In the data rows, 500 means zero.
Here are some rows, each followed by its group. Groups can overlap.
array([571., 521., 464., 401., 489., 519., 505., 647., 548., 523., 635., 403., 580., 452., 506.,
       410., 623., 558., 284., 442., 434., 345., 460., 647., 561., 510.]) A
array([450., 490., 568., 570., 456., 460., 568., 420., 404., 403., 389., 528., 468., 391., 469.,
       633., 444., 387., 540., 457., 446., 591., 407., 452., 482., 436.]) B
array([553., 561., 504., 519., 517., 597., 400., 448., 491., 548., 551., 521., 442., 487., 564.,
       502., 452., 421., 423., 500., 564., 433., 507., 479., 620., 611.]) C
array([429., 473., 515., 479., 479., 557., 508., 346., 598., 427., 462., 599., 429., 578., 346.,
       528., 423., 495., 583., 662., 489., 555., 583., 466., 501., 621.]) D
array([545., 547., 450., 477., 505., 510., 593., 639., 499., 510., 580., 449., 584., 394., 440.,
       518., 508., 556., 380., 501., 479., 409., 458., 540., 545., 445.]) E
array([521., 382., 445., 460., 551., 535., 441., 455., 523., 484., 456., 534., 514., 607., 520.,
       465., 579., 525., 519., 489., 494., 563., 459., 594., 374., 520.]) F
array([468., 584., 594., 656., 523., 479., 531., 656., 518., 583., 447., 609., 452., 385., 570.,
       596., 534., 553., 533., 585., 690., 537., 412., 506., 421., 542.]) G
array([545., 549., 472., 473., 485., 395., 558., 510., 483., 422., 581., 426., 599., 551., 484.,
       366., 403., 401., 508., 499., 334., 462., 541., 526., 571., 432.]) B
array([626., 293., 529., 430., 611., 408., 444., 550., 308., 409., 328., 452., 486., 406., 589.,
       586., 594., 562., 603., 334., 497., 682., 396., 418., 433., 393.]) H
array([451., 587., 344., 466., 576., 575., 472., 389., 597., 507., 601., 526., 506., 744., 435.,
       418., 349., 382., 411., 587., 440., 378., 605., 586., 593., 594.]) F
array([326., 505., 680., 715., 479., 445., 567., 367., 658., 573., 311., 681., 271., 524., 396.,
       654., 453., 396., 702., 605., 630., 627., 539., 354., 342., 502.]) I
array([596., 496., 563., 490., 477., 474., 466., 662., 477., 573., 596., 449., 595., 410., 585.,
       496., 435., 487., 544., 460., 578., 481., 461., 517., 579., 430.]) C
array([540., 567., 515., 524., 535., 541., 359., 433., 517., 620., 544., 502., 482., 498., 552.,
       478., 435., 489., 458., 524., 581., 451., 554., 505., 585., 580.]) C
array([515., 469., 570., 549., 539., 412., 424., 506., 486., 572., 421., 516., 378., 534., 554.,
       580., 490., 452., 677., 477., 614., 560., 455., 345., 490., 446.]) C
array([637., 463., 396., 353., 455., 471., 442., 524., 507., 485., 658., 288., 571., 475., 433.,
       423., 510., 415., 486., 319., 370., 349., 487., 495., 559., 329.]) B
array([536., 371., 521., 469., 497., 443., 502., 486., 435., 473., 455., 402., 545., 399., 430.,
       570., 498., 499., 634., 374., 457., 534., 406., 449., 389., 343.]) B
array([535., 507., 308., 401., 628., 554., 308., 414., 383., 504., 599., 440., 528., 503., 528.,
       417., 543., 479., 466., 434., 384., 431., 570., 637., 525., 490.]) F
array([450., 411., 630., 509., 485., 506., 488., 531., 498., 405., 411., 569., 475., 441., 545.,
       436., 518., 637., 539., 571., 525., 643., 501., 561., 455., 583.]) H
array([508., 401., 441., 485., 511., 554., 494., 582., 468., 459., 486., 518., 550., 464., 533.,
       569., 652., 566., 486., 477., 512., 532., 367., 618., 322., 475.]) F
array([494., 487., 375., 492., 551., 531., 378., 347., 391., 548., 499., 511., 517., 608., 522.,
       501., 521., 404., 538., 440., 437., 517., 497., 529., 484., 466.]) F
array([628., 436., 514., 485., 391., 544., 527., 551., 437., 432., 547., 421., 609., 420., 532.,
       503., 626., 541., 464., 401., 413., 513., 386., 553., 557., 448.]) B
array([309., 549., 587., 600., 315., 518., 560., 229., 534., 444., 384., 629., 380., 605., 365.,
       596., 477., 410., 648., 585., 539., 561., 503., 272., 469., 625.]) B
array([329., 707., 539., 631., 487., 467., 447., 438., 449., 479., 456., 577., 330., 591., 560.,
       498., 527., 495., 485., 563., 571., 496., 558., 483., 492., 642.]) G
array([561., 369., 369., 510., 556., 586., 511., 496., 530., 565., 440., 529., 455., 577., 483.,
       528., 549., 460., 452., 439., 508., 513., 285., 615., 335., 510.]) F
array([624., 446., 464., 327., 378., 445., 468., 527., 464., 336., 635., 358., 617., 454., 570.,
       303., 470., 506., 538., 419., 360., 490., 573., 626., 598., 483.]) B
array([608., 465., 367., 377., 514., 449., 444., 426., 398., 453., 562., 335., 574., 519., 509.,
       512., 567., 486., 467., 318., 284., 432., 502., 426., 611., 414.]) B
array([359., 721., 602., 571., 392., 608., 403., 295., 703., 634., 552., 678., 354., 670., 419.,
       460., 338., 342., 518., 731., 578., 362., 709., 335., 691., 645.]) C
array([597., 318., 464., 493., 551., 420., 486., 633., 358., 466., 447., 475., 537., 376., 551.,
       557., 729., 573., 456., 354., 443., 619., 345., 568., 397., 372.]) J
array([347., 638., 564., 663., 456., 513., 578., 547., 517., 544., 437., 614., 447., 481., 531.,
       604., 578., 594., 444., 621., 639., 505., 439., 494., 438., 561.]) G
array([523., 539., 423., 377., 532., 504., 402., 590., 537., 529., 667., 395., 569., 519., 423.,
       409., 464., 554., 408., 437., 448., 338., 652., 613., 644., 426.]) H
array([550., 467., 381., 407., 540., 490., 480., 475., 312., 426., 509., 385., 537., 361., 521.,
       535., 496., 491., 637., 395., 433., 565., 521., 472., 473., 352.]) D
array([307., 599., 555., 621., 514., 460., 495., 483., 564., 643., 489., 527., 369., 494., 469.,
       534., 502., 544., 512., 507., 535., 480., 615., 542., 448., 468.]) G
array([541., 610., 534., 557., 528., 520., 443., 360., 560., 572., 528., 527., 458., 510., 553.,
       501., 419., 403., 461., 568., 562., 463., 591., 336., 571., 616.]) C
array([535., 445., 423., 508., 602., 550., 490., 561., 468., 497., 433., 516., 457., 498., 488.,
       515., 615., 561., 319., 430., 529., 521., 353., 666., 388., 448.]) F
array([504., 465., 470., 450., 501., 563., 474., 548., 674., 522., 636., 561., 526., 653., 518.,
       404., 494., 412., 516., 574., 472., 460., 557., 667., 527., 555.]) F
array([388., 622., 450., 456., 447., 609., 529., 405., 670., 538., 573., 599., 474., 706., 312.,
       543., 374., 408., 503., 665., 538., 389., 691., 449., 567., 580.]) D
array([543., 381., 538., 517., 497., 516., 554., 456., 406., 408., 352., 539., 467., 400., 555.,
       641., 564., 555., 661., 511., 607., 703., 338., 466., 386., 483.]) D
array([576., 480., 548., 464., 521., 433., 440., 606., 498., 525., 555., 448., 516., 490., 673.,
       411., 496., 503., 532., 485., 634., 495., 528., 523., 529., 478.]) C
array([395., 465., 505., 675., 476., 429., 576., 395., 540., 481., 300., 692., 312., 709., 436.,
       630., 495., 383., 562., 585., 500., 670., 488., 418., 357., 554.]) F
array([404., 421., 692., 612., 336., 547., 630., 458., 652., 449., 405., 657., 512., 494., 436.,
       587., 548., 520., 686., 614., 509., 611., 369., 458., 355., 492.]) B
array([559., 394., 402., 557., 499., 571., 621., 561., 459., 461., 375., 561., 476., 513., 476.,
       681., 574., 541., 435., 439., 537., 572., 299., 600., 337., 460.]) F
array([505., 411., 432., 443., 559., 536., 433., 456., 515., 572., 475., 471., 460., 498., 481.,
       442., 556., 564., 443., 440., 481., 455., 463., 514., 436., 475.]) F
array([537., 490., 506., 462., 367., 480., 536., 554., 491., 389., 528., 493., 546., 444., 500.,
       456., 489., 522., 484., 529., 410., 501., 524., 533., 622., 518.]) B
array([721., 494., 408., 335., 537., 594., 375., 681., 421., 537., 640., 349., 590., 456., 603.,
       438., 493., 474., 340., 362., 575., 351., 442., 497., 625., 481.]) C
array([574., 392., 560., 494., 562., 415., 470., 573., 343., 522., 440., 463., 515., 349., 686.,
       480., 590., 537., 616., 442., 544., 598., 387., 473., 419., 476.]) C
array([560., 338., 576., 506., 472., 359., 530., 550., 410., 424., 447., 445., 536., 362., 612.,
       479., 618., 597., 587., 389., 443., 611., 436., 568., 404., 387.]) E
array([546., 613., 410., 411., 471., 477., 515., 502., 488., 458., 638., 420., 602., 488., 392.,
       425., 368., 348., 478., 480., 360., 335., 614., 456., 676., 408.]) B
array([528., 496., 419., 509., 493., 458., 553., 515., 448., 517., 527., 418., 587., 467., 453.,
       506., 515., 473., 491., 439., 376., 467., 508., 425., 557., 365.]) B
array([529., 439., 430., 384., 422., 593., 489., 421., 539., 507., 600., 383., 554., 568., 437.,
       438., 489., 473., 513., 414., 417., 387., 485., 510., 527., 430.]) B
array([381., 617., 568., 602., 464., 605., 589., 411., 675., 538., 477., 604., 403., 493., 359.,
       567., 472., 488., 416., 634., 571., 382., 527., 416., 432., 620.]) I
array([413., 453., 576., 539., 481., 441., 564., 450., 558., 515., 426., 598., 387., 577., 437.,
       531., 520., 493., 533., 555., 405., 542., 598., 428., 548., 538.]) J
array([439., 563., 610., 582., 447., 469., 482., 391., 615., 624., 517., 561., 395., 574., 562.,
       402., 417., 423., 499., 593., 630., 470., 516., 426., 534., 622.]) C
array([481., 428., 448., 427., 528., 441., 579., 464., 426., 444., 433., 474., 530., 468., 446.,
       590., 466., 491., 662., 476., 537., 585., 529., 459., 424., 404.]) D
array([415., 541., 337., 435., 486., 571., 363., 456., 608., 652., 638., 505., 468., 631., 403.,
       413., 473., 430., 436., 494., 387., 384., 636., 587., 536., 431.]) F
array([534., 476., 494., 498., 462., 516., 585., 545., 496., 480., 570., 418., 615., 398., 481.,
       541., 486., 482., 519., 472., 453., 420., 454., 534., 452., 406.]) B
array([436., 707., 504., 464., 454., 488., 570., 460., 593., 499., 624., 496., 517., 542., 377.,
       467., 328., 380., 493., 620., 474., 354., 739., 412., 713., 503.]) I
array([534., 502., 531., 519., 402., 662., 584., 549., 502., 420., 481., 540., 603., 460., 504.,
       621., 529., 449., 649., 568., 617., 569., 351., 449., 446., 523.]) D
array([437., 348., 558., 499., 540., 331., 574., 530., 372., 465., 289., 527., 471., 344., 554.,
       616., 601., 614., 638., 444., 485., 714., 452., 422., 289., 392.]) I
array([513., 619., 414., 408., 386., 629., 543., 514., 562., 491., 629., 436., 667., 464., 421.,
       463., 427., 483., 411., 471., 331., 327., 488., 449., 608., 473.]) B
array([393., 598., 587., 725., 551., 405., 633., 635., 529., 492., 399., 638., 339., 552., 502.,
       596., 507., 484., 401., 604., 603., 542., 410., 486., 404., 525.]) G
array([446., 465., 399., 451., 588., 615., 425., 489., 491., 504., 449., 524., 480., 527., 449.,
       531., 588., 631., 375., 505., 498., 517., 506., 644., 448., 579.]) F
array([271., 696., 685., 695., 485., 548., 537., 367., 644., 495., 412., 724., 247., 647., 448.,
       492., 507., 447., 494., 754., 635., 525., 576., 405., 452., 800.]) G
array([587., 452., 350., 394., 566., 587., 430., 458., 451., 501., 560., 429., 532., 490., 465.,
       507., 460., 492., 448., 461., 459., 475., 536., 575., 564., 483.]) F
array([429., 491., 475., 516., 534., 547., 473., 421., 479., 492., 468., 557., 479., 509., 451.,
       579., 535., 492., 448., 531., 438., 513., 543., 485., 542., 503.]) J
array([467., 457., 534., 519., 363., 420., 563., 476., 519., 423., 494., 477., 580., 486., 511.,
       487., 502., 555., 528., 513., 455., 560., 523., 517., 517., 425.]) B
array([558., 511., 475., 537., 554., 407., 589., 557., 440., 458., 435., 486., 445., 524., 510.,
       537., 530., 439., 408., 395., 461., 486., 388., 465., 466., 479.]) A
array([497., 384., 496., 460., 552., 450., 537., 509., 433., 494., 393., 457., 483., 343., 525.,
       596., 499., 521., 720., 363., 535., 624., 488., 378., 305., 341.]) D
array([738., 467., 528., 506., 553., 460., 535., 717., 433., 584., 567., 338., 686., 261., 571.,
       524., 462., 526., 366., 341., 496., 421., 374., 483., 609., 328.]) A
array([602., 278., 472., 571., 591., 424., 548., 607., 305., 533., 342., 507., 500., 382., 536.,
       687., 681., 582., 526., 312., 435., 644., 254., 442., 384., 360.]) J
array([531., 504., 512., 401., 576., 530., 359., 474., 460., 538., 495., 483., 448., 488., 580.,
       408., 478., 503., 550., 513., 585., 497., 513., 441., 524., 568.]) C
array([610., 520., 491., 485., 506., 490., 538., 466., 584., 525., 542., 450., 507., 637., 455.,
       439., 414., 448., 371., 422., 426., 355., 471., 527., 593., 511.]) A
array([370., 516., 486., 524., 506., 544., 529., 354., 552., 457., 408., 572., 425., 521., 395.,
       576., 439., 504., 700., 581., 548., 560., 583., 424., 366., 519.]) D
array([454., 614., 491., 517., 488., 464., 564., 502., 579., 531., 547., 478., 470., 519., 413.,
       468., 384., 441., 474., 545., 497., 414., 568., 496., 522., 489.]) E
array([408., 661., 476., 560., 480., 567., 516., 409., 678., 581., 573., 645., 446., 661., 352.,
       479., 355., 342., 395., 682., 383., 360., 730., 482., 694., 596.]) J
array([415., 523., 578., 575., 344., 451., 530., 372., 511., 475., 479., 519., 499., 598., 466.,
       454., 456., 500., 606., 538., 394., 539., 569., 389., 557., 499.]) B
array([516., 494., 415., 410., 608., 469., 461., 512., 504., 570., 540., 471., 505., 455., 483.,
       467., 461., 511., 363., 498., 413., 423., 584., 551., 509., 454.]) J
array([524., 480., 571., 531., 566., 446., 432., 550., 460., 583., 445., 502., 400., 462., 631.,
       527., 539., 470., 568., 479., 648., 551., 473., 362., 471., 497.]) C
array([465., 481., 590., 517., 466., 558., 512., 535., 560., 553., 487., 569., 521., 422., 477.,
       527., 540., 578., 549., 581., 578., 530., 508., 434., 440., 544.]) H
array([622., 469., 455., 383., 394., 412., 547., 564., 379., 335., 577., 350., 666., 423., 586.,
       413., 448., 482., 507., 381., 317., 539., 517., 540., 619., 346.]) B
array([473., 564., 507., 534., 474., 556., 561., 432., 520., 484., 479., 501., 453., 504., 397.,
       523., 545., 541., 406., 507., 458., 429., 478., 447., 533., 596.]) E
array([501., 629., 543., 544., 471., 547., 557., 591., 556., 558., 495., 553., 441., 481., 475.,
       518., 356., 400., 368., 586., 602., 452., 522., 404., 628., 550.]) C
array([568., 396., 545., 459., 475., 469., 470., 588., 414., 461., 481., 408., 616., 330., 556.,
       500., 593., 607., 424., 360., 457., 519., 420., 528., 453., 374.]) A
array([581., 531., 390., 422., 506., 553., 539., 659., 441., 508., 616., 354., 629., 334., 487.,
       492., 480., 563., 335., 454., 460., 396., 474., 555., 535., 365.]) E
array([514., 412., 500., 440., 515., 600., 444., 475., 533., 532., 489., 539., 490., 526., 484.,
       446., 595., 618., 468., 514., 527., 507., 466., 655., 461., 513.]) F
array([573., 493., 497., 492., 397., 473., 616., 553., 444., 383., 523., 431., 582., 483., 463.,
       529., 518., 446., 465., 468., 377., 471., 377., 470., 592., 408.]) B
array([521., 452., 437., 470., 507., 509., 477., 408., 353., 461., 541., 374., 580., 385., 515.,
       467., 541., 503., 532., 392., 405., 531., 499., 407., 519., 443.]) B
array([571., 476., 459., 523., 590., 349., 572., 561., 289., 391., 428., 410., 589., 466., 546.,
       560., 477., 462., 523., 382., 392., 610., 460., 429., 510., 344.]) E
array([565., 539., 386., 247., 494., 525., 479., 546., 455., 433., 694., 327., 690., 571., 509.,
       358., 432., 564., 490., 447., 449., 406., 615., 605., 677., 458.]) D
array([370., 583., 614., 649., 407., 538., 457., 330., 604., 573., 384., 665., 363., 586., 467.,
       561., 424., 435., 644., 659., 619., 546., 550., 280., 507., 639.]) C
array([391., 652., 516., 548., 421., 628., 547., 491., 634., 591., 545., 625., 452., 488., 313.,
       564., 363., 478., 397., 654., 541., 368., 611., 444., 594., 580.]) H
Which 4 groups are nearest to each row below, nearest first, going by the distance to the group's nearest row?
array([677., 337., 440., 337., 480., 381., 498., 560., 224., 377., 540., 249., 696., 383., 684.,
       383., 587., 622., 563., 270., 370., 578., 408., 626., 484., 346.]) B A E D
array([381., 499., 645., 586., 477., 537., 440., 421., 593., 571., 503., 540., 430., 532., 538.,
       484., 468., 481., 640., 586., 692., 506., 531., 393., 484., 556.]) C H D G
Which 5 groups are nearest to each row below, nearest first, going by the distance to the centre of the group?
array([447., 597., 414., 385., 466., 540., 490., 559., 486., 509., 541., 509., 555., 429., 422.,
       508., 472., 515., 424., 541., 494., 448., 611., 488., 578., 428.]) H E B J D
array([530., 351., 379., 451., 549., 562., 418., 454., 405., 432., 460., 517., 460., 551., 515.,
       482., 704., 563., 548., 450., 455., 614., 374., 659., 352., 519.]) F J D H E
array([670., 360., 481., 443., 609., 375., 516., 598., 393., 482., 444., 316., 574., 463., 571.,
       458., 543., 508., 489., 271., 392., 483., 358., 537., 429., 372.]) A E B J F
Which 5 groups are nearest to each row below, nearest first, going by the average distance to the group's rows?
array([460., 565., 481., 354., 529., 485., 463., 516., 499., 465., 590., 442., 589., 439., 464.,
       419., 381., 500., 516., 548., 529., 448., 667., 451., 593., 499.]) E B C H D
Which 4 groups are nearest to each row below, nearest first, going by the average distance to the group's rows?
array([328., 470., 424., 565., 487., 593., 472., 337., 573., 559., 387., 702., 377., 680., 368.,
       637., 495., 494., 556., 601., 536., 535., 489., 496., 436., 526.]) G F D I
Which 5 groups are nearest to each row below, nearest first, going by the distance to the group's nearest row?
array([669., 339., 469., 446., 487., 510., 532., 594., 253., 324., 410., 388., 532., 278., 616.,
       559., 636., 505., 570., 301., 424., 636., 262., 507., 438., 346.]) J H E A C
Which 4 groups are nearest to each row below, nearest first, going by the distance to the centre of the group?
array([537., 494., 551., 476., 541., 486., 410., 485., 526., 591., 493., 466., 446., 489., 520.,
       443., 450., 481., 534., 476., 584., 416., 526., 413., 558., 509.]) C H J D
array([552., 311., 516., 512., 625., 423., 503., 467., 428., 490., 391., 516., 469., 525., 562.,
       493., 640., 558., 555., 410., 492., 664., 445., 632., 375., 503.]) F J H D
